First come named turns, each shown by rows before and after it. For each pair of rows after them, which turns, in which order, take the first row to the second? The first pair is done for you.
q214:
 -1   6  44 -29  24  -1   7  -5  41 -44 -10  -6 -21  47 -34 -12   7  29  -5   5   8 -12   7 -42   8 -27  -3  33  -4  -1   7 -40   0   8 ->  -9  -8  47 -34   8  13   0   1  27 -30   0   5 -26  49 -47   3   0  42  11   8  10 -37   3  -6   3 -25  -2  23 -13 -10  -3 -50  -6   6
-33  23  21 -18  -4  14   5  22  25  -9  11  10 -42 -10   2  32  23  -4  23  31  -8  18   6  -4 -28   6 -24 -31   6   8  -9 -21 -20   2 -> -35  23  18 -20  -2  16   5  24  25  -7  12   8 -39 -17   8  32  26  -5  19  27  -6  20   2  -6 -23   9 -23 -26   6  11  -5 -17 -24   7
 28  24  18 -17 -37   8 -40 -19 -10   1 -33  -4  14   7  10 -17 -14 -28   1  23  -7  13 -11  -3  37   2  11  -5 -34   6   4   8 -24 -16 ->  31  25  19 -15 -33   5 -38 -24  -7   0 -36  -4  12  12   7 -20 -14 -27   2  24  -7  15  -8  -8  36  -3   9  -7 -34   4   5   9 -19 -21
q376:
-15  19  -4  -4  -4   3  10   3 -14   7  10   6  15 -22  16   4  10 -25   0  12  -4  20 -16   3   2  33 -14 -10   3   1 -14  26 -14  -1 ->   1  14 -12  -3  -1   1   9  -5 -27  10  -4   4  17 -29  19   2   0 -36  -5  -6  -1  13  -6   6   8  22 -11  -1  -2   4 -13  23  -7 -11
 -9  -9   3 -28 -10  33  -4  -9  19   3  -1  -9 -42 -28  -5  26  15 -35   8 -13   4  -4  22  14 -16 -19 -16  -4  -4  -1 -15 -47  -2 -10 ->  15 -13   1 -17   3  23  -3 -27  15  -1 -12 -15 -31 -19 -13  13   4 -33  -6 -31   8  -6  29   2  -6 -36 -11  14  -6  -2 -11 -42  17 -19
 17 -16 -22 -19 -20  22 -15  -9 -15 -19 -19  19 -26   6 -14  12 -17 -10  34   6   1 -15  59  46 -12 -37   2  -7 -14 -28 -31 -26  12  18 ->  34 -20 -17  -5  -8  14 -16 -25  -7 -29 -22  14 -15  25 -27  -4 -23   2  20  -1   6 -12  59  28  -7 -49   3   5 -13 -30 -25 -18  29  15
-11  14 -19  -4 -14  -4 -18  13 -11  18  18  11 -17 -11  16  18  -3 -23  24  -9  -9  -6   1  30   6   3   5 -30  12  -7 -18   2 -28 -12 ->  17  10 -26   2  -3 -13 -18  -6 -21  18   2   3  -5  -9  12   7 -19 -29   8 -32  -4 -12  14  21  20 -16  10  -8   8  -4 -16   1  -7 -24
q662:
-32 -12   9  18  13  24   6  20  17 -12  40  -1   9 -13  -6   8  14 -34   6   6 -23   1 -13 -10 -15   9  -8 -18 -24  20  11  -4   8   6 -> -24 -25  15  20  18  27   2  10  21 -16  42  -5   5   1 -21   9   0 -18   5   1 -20  -8 -11 -11 -14  -4 -11  -8 -30  14  10 -16  21   2
  0 -10   1   7  17  29 -18   0   9   7  27  13   9   2  15  -8  10  25 -27   3  -6  -1  -4   3  -3  10   1   5   7   6  29  26 -18  12 ->  -5  -3   1  -2  18  29 -17   5  20   1  25  12  -3  -3  22  -3  17  18 -23   9 -11   7   0  -4  -9  10  -5   2  10   6  29  18 -22  14
 26  -3 -26  -4  14  -1   5   5 -27   0 -26 -18  -6 -42  28  -6 -12 -29 -26 -38   5  -7  19  20   9 -18  16  22   2  27  19  -7  -6   2 ->  21   1 -24 -13  17   2   8   6 -15  -7 -27 -22 -19 -44  31  -2 -10 -30 -19 -34   2  -3  25  13   5 -23   7  23   2  29  18 -18  -6   1

Between the rows of a pair lie two turns.
 24  13 -10  -7  20 -36  33 -16 -33   5 -44   7 -15   5   2 -17   1 -42  12   0  -3   8  47 -12 -25 -25 -11 -32  -2   3 -12   3  29 -42 ->   9  -3 -10 -16  -4 -15  24  -1 -54  26 -31  21 -19  -2  -5   5  -4 -31  28   2  -2 -22  38  34 -28 -17  -7 -44 -14  -4 -22  -7  12 -40 -> q214 then q662
-18 -22  -2  -1 -26  37 -11  20  -8  15  19  32   0   4   5  13  -7  -9   1 -30 -31 -43 -14  51  11  20 -13  18 -33  24   3   9 -21   8 ->  11 -16 -10  11  -4  18  -8   0  -3   4   3  18  19  -2  15  -8 -15 -27 -31 -58 -27 -26  -6  14  33   5  -4  49 -28  35  18  21  -5   6 -> q376 then q214
 -6   9  -2 -13   4   2  -2  19  12  -5   4  -4  -2 -26  33   5  11 -21 -15   1   2  17  -5  -7   8   7  -4  10  -1  14   8  -8 -12  13 ->  22  -3  11   1  18  -7  -3  -9  12 -18  -7  -9  -6  12  -2  -9 -11   5 -16  -4  10   7   6 -17   6 -23  -9  18  -8   2   5 -16  25  -5 -> q214 then q662
 11  -3  12   6   4 -12   3 -22  11 -11  -4  -6  -3  35 -24 -15  -4  53  -5  -1  37   7   3 -15  -1 -22  -8  -7   9 -21  -9  15  10 -23 -> -12 -14  10  -7 -21  11  -7  -2  -5  11  13   8  -6  20 -20  10  -4  55  11   5  35 -17  -8  27  -5  -7  -4 -20   0 -24 -17   5 -16 -14 -> q214 then q376
-29  10   5   0   9  -1  18  -3  10  20  19  34 -28  10   2  39  11   8  25  29 -25   9   1  10 -32  13 -27 -45 -10 -16 -23  10  -4  -7 ->  -3  -5  -4 -11  13   4  14 -16 -16  31   1  29 -29   1   0  47 -15  -3  21  -4 -22 -18  22  29 -24 -13 -24 -24 -28 -18 -29 -13  11 -27 -> q376 then q662
 12  -8  -2   2  -2   3  -2  -2 -22  14  -9  11   9 -11  -9   2 -11  -2  -4 -22 -10 -17   5  19   9  -1  12   6  -2   1 -13 -11   2   0 ->   2   5  -6  -9   4   4   3   7  -6   7 -10   5   2 -29  14   5   2 -20  -7 -19 -15   5   7   0   7   7   7   7   5  10  -7 -10 -10   9 -> q214 then q662
  1 -11   4 -31  16  -2 -20   2  -1   0   2  -1 -24 -21  10  12 -18   0   6  -7  -5 -14   6  11   3 -22  -9   8  -3  -6   6 -26  11   4 ->  17 -12   0  -4  11 -13 -21  -8 -19  11   6   4  15 -12   1  -8 -22   4 -15 -19   6 -19  -5  17  23 -12  12   8   0  -7  10  10  16   2 -> q376 then q662
-33   0  23  19  -7   8   1  18   8  -6  25  26  -9  28 -30   1  15  25  21  43   2  -6  -4   8 -19  15  -9 -44 -11 -10 -19   5 -11   6 -> -27  -7   5   2 -17  17   0  24 -23  15  11  29 -11  -2 -13  20   6  -2  24  22  -1 -26  10  40 -15  11  -2 -44 -23  -4 -26  -7 -21  -5 -> q662 then q376
 12  -2 -11   1 -14  -8   0 -17 -51   8 -36   0 -24 -14  15   7 -19 -32   6   8  48   0  17  31 -13 -24 -18  15 -15  15  -2 -32  39   3 ->   0   3  19  30  -2 -16   1 -27  -4 -21 -10  -3 -19  35 -17 -17  -7  18   1  42  52  30 -10  -9 -17 -15 -22  10   2   4   7 -11  50  22 -> q376 then q376
 25  -6   1  25   3 -29   7  10  27  -8 -12 -13  15  21  -7  -8  -9  10   6  19 -26  14  21 -36  11   9  -8  17  11   4  12   6  -6 -26 ->  12 -15  12  21  -3 -19   2  15  34  -6   1  -9   7  30 -20   2 -12  30  17  30 -26   5  12 -23   4  12 -15  14   8  -1   8  -6 -10 -21 -> q376 then q662
-18 -39  -5 -13 -32 -23  13 -11  -2  21  12  16  11   5 -21  25 -21  32   5  22  -2 -18 -11  52  -9  -8 -20  -6 -19  14 -25 -20 -25   4 -> -14 -15 -18  -8  -8 -37  14  -8  27   3   9  -7  32 -27  23   3  -1  -4 -34   6  -4  31 -21 -10  18   7 -11  31   2  40  -2   6 -38  31 -> q214 then q214
-32  -8  -3  21  -1 -19 -17  -4  21   6  14  12  39   4  -2 -15   4  -6 -32  -5   5  35 -54 -28  11  36  25   6   7  -6  14  34 -17  17 -> -50   7   1  10  -7 -22  -8   6  28   0  12  21  12  11  -1  -5  18  -5  -5  26  -6  42 -45 -23 -17  42   7 -30   9 -10   3  24 -24  10 -> q214 then q376
  2 -14  -1 -13 -17  22 -12   5  -6   6  10   6  -1 -21   8  20 -11   1 -10 -19   3 -25  -7  24  12  -5   4   9 -12   7  -1 -15  -9   5 ->  17   6  -2  -3  10  -3  -1 -10  15 -18  -8  -8   1 -15  19  -4  -1 -15 -25 -22   0  10   5 -28  13 -15  -3  17   0  15   8  -2   8   1 -> q214 then q214
 19  11 -11   0 -19 -16  25  -4 -44  17 -29  20 -14   9  -8   8  -2 -16  46  10   7 -29  28  46 -42 -18  -6 -61 -10 -19 -32  -4  13 -59 ->  14 -13 -15   2 -35   5   6   4 -60  40  -8  24  11  -5  -9  19 -14  -7  30 -12  15 -53   4  75 -17  -9  15 -37 -15 -18 -29  -3  -1 -37 -> q376 then q214
 16 -23 -16  -7  16 -17  16 -35 -18  -5 -37  -1  19  21  -9 -20   9 -36   3  14  31  10  22   5   3 -21   7  -5  -6 -17  10 -30  -9  -8 ->  11 -26 -19  -7   5 -13  14 -29 -28   5 -32   6  23  17  -9 -15  11 -37   9  16  33   1  19  22   0 -15  11 -15  -8 -18   5 -27 -16  -8 -> q662 then q214
-16  13   7 -61  -3  19  18  38  14  -7  -6  26 -49   0  39 -13   6  28  22  28  -1   0  11 -25 -42  -7 -20 -12  13  -1  15 -13 -12  25 ->  18 -13   0 -12 -27  14   5  24 -42  31   6  42  24  22   4 -38 -19  51 -10  -1  23 -39 -14  20  -8   2  25  -5   7 -11  15  39  -3  19 -> q662 then q662
-11 -13  20   1 -21  17 -49  28 -31  45  26 -16  37 -30  -3  11   9 -35 -25  -6   7   4 -30  20  27   6 -12   0   7  20  17  34 -19  17 -> -14  17  28 -21  15   1 -30  20  18   3   3 -35 -14 -23  12   9  23 -52  -9  16  -8  47   1 -42   2 -16 -52  -3  16  26  22   2  -1   8 -> q662 then q214
